(in the rows, 128 means zero)
One turn moves each row of this set onto another row. After a few examples, where does it send each row asked below?
natov: [129 134 130 109 109 128  92 137  95 130 157 100 112 155 139 166 118 133
 108 141 105 113 101 134 145 112  67 118 113 167 126 151 150 120]
ros: [115 135 138 112 101 130  87 143 100 136 147 104 119 158 136 172 106 131
 117 134  98 109 108 139 134 121  72 129 117 170 126 147 160 133]
pid: [114 137 125 156  99 119 136 105 132 124 129 114 150 161 109 133 131  93
  89 152 166 160 139 103 109 161 104 148  92 142 140 109 171 136]
kurup: [101 137 126 107 122 104  94  90 114 152 146 129 131 121 125  99  89 127
 102 149 156 156 129 143 141 135 123 149 142 171 125 109 146 148]
sav: [137 126  71 129 135 129 131  96 110 140 131 110 171 133 126 140 118 147
 107 138 154 119 136 109 138 147 131 111 125 136 131  98 183 107]
Fem: [115 141 139 118 100 130 106 123 121 108 139 124  98 140 144 167 146 135
 122 128  96 106 107 129 136 125  91 123 138 174 118 151 154 114]
fipag: [151 114  70 139 136 131 143  96 104 134 110 108 158 124 133 132 110 148
 105 144 144 143 137 116 118 168  96 113 124 139 136 108 180 114]
Sesa: [122 123 102 132  83 135 145 113 119 144 141 116 170 152 101 115 125 103
 107 124 137 129 116 113 115 139 107 170 109 142  98 120 165 112]
rimov: [103 130 129 142 122 126 123 121 143 108 162 124  85 154 145 172 133 140
 133 138  94 131 131 111 148 127  79 126 124 156 142 137 144 129]
mubaz: [122 101 135 127 128 129 132  55 153 150 135 139 126 133 168 117 126 108
 113 137 114 147 103 135 150 149 111 139  94 163 116 129 167 133]
pefub: [158 108  77 141 133 121 135  90 103 128 106 120 162 133 130 134 105 127
 107 149 129 157 110 111  96 173 100 124 117 155 160 128 166 121]
sodo: [119 127 114 141  98 119 131 118 126 146 136 113 161 161 101 127 124  92
  91 126 163 141 112 115 109 153  99 165  85 142 129 122 171 117]
vovuk: [124 103 113 116 143 117  99 107 146 141 100 117 147 106 113 145 120 136
 116 147 122 176  96 121 105 151 141 142 130 171 131 106 129 123]
zonov: [122  88 116 127 145 131 115 106 130 155 115 104 142 154 135 139 120 167
 128 139 110 172 110 133  99 165 112 134 112 155 127  85 149 138]
feda: [123 137 107 151  88 116 141  96 122 103 130 117 148 152 121 140 129  98
  93 155 140 161 157 103 115 155 119 146 126 148 110 109 170 141]
tagam: [113 130 130 113 122 125  93 139 118 128 154  98 112 138 128 163 109 123
 106 165 123 123 117 133 158  97  67 125 104 165 150 151 145 115]
sugu: [101 130 147 118 120 130 101 146 115 134 145  99 123 136 124 157  96 117
 112 164 123 125 118 130 163 110  63 131 111 168 148 148 140 112]
sed: [133 114 103 119 150 121  89 108 118 140 114 128 157 148 126 158 108 124
  96 117 121 151 122 147 120 116 145 104  97 153 111  79 152 127]
fas: [131 133  73 139 130 123 117  91 111 148 147 119 185 145 124 143 115 133
 114 144 138 120 111  95 131 145 153 125 112 143 150 111 168 114]
podep: [142 116 136 121 128  94 113  91 142 153 133 141 129 118 144 125 125 104
 104 117 115 138 114 147 118 148 114 111  95 164 102 140 191 154]
mubob: [113 123 118 115 128 102 105 137 146 107 152 104  92 144 138 177 110 122
 112 157 121 133 127 123 158 115  80 132 116 159 159 145 140 123]
Rol: [121 132 135 110 106 119 113 125 107 112 150 112  95 150 153 165 138 139
 115 132  96 110 104 127 140 132  84 116 137 166 119 154 141 116]
zek: [124 127  98 140  80 128 151 100 113 121 142 115 159 156 116 126 122 108
 111 135 119 141 143 107 115 145 116 161 129 140  85 113 167 132]
vekor: [111 125 109 138 143 139  95  94 130 158 124 122 161 108 107 151 109 131
 123 149  99 165 125 115 121 125 134 121  86 142 130  98 119 128]
loti: [106 128 124 123 120 108 124 124 139 108 159 113  86 148 155 173 130 142
 126 147  98 125 127 115 145 134  85 123 128 152 144 148 132 122]
Bub: [113 122 127 125 133 105 110 142 147 107 150 114  95 153 133 174 102 114
 111 141 123 138 125 126 167 117  79 137 127 168 155 133 145 123]
duze: [111 111 115 114 124 121 109  61 134 151 151 125 122 157 155 124  84 123
 112 134 131 161 115 134 156 144 116 171 120 166 132  97 151 145]
nafe: [114 100 135 125 156 145 121 104 116 145  99 124 152 142 140 125 139 149
 105 148 129 149 122 150 122 137 124  98 109 156 111  91 150 103]
lun: [114 144 133 125 126  98  98 103 111 167 150 131 138 109 119 105 100 131
 116 142 126 140 139 146 113 140 106 111 109 151 113 129 169 166]
viz: [136 120  79 142 131 125 121  87 110 135 128 127 182 140 125 137 112 116
 110 156 124 140  92  96 108 162 135 132 111 155 170 132 154 115]

vekor -> sed
lun -> podep
And these:
feda -> pid
loti -> mubob
ros -> Fem
viz -> fas

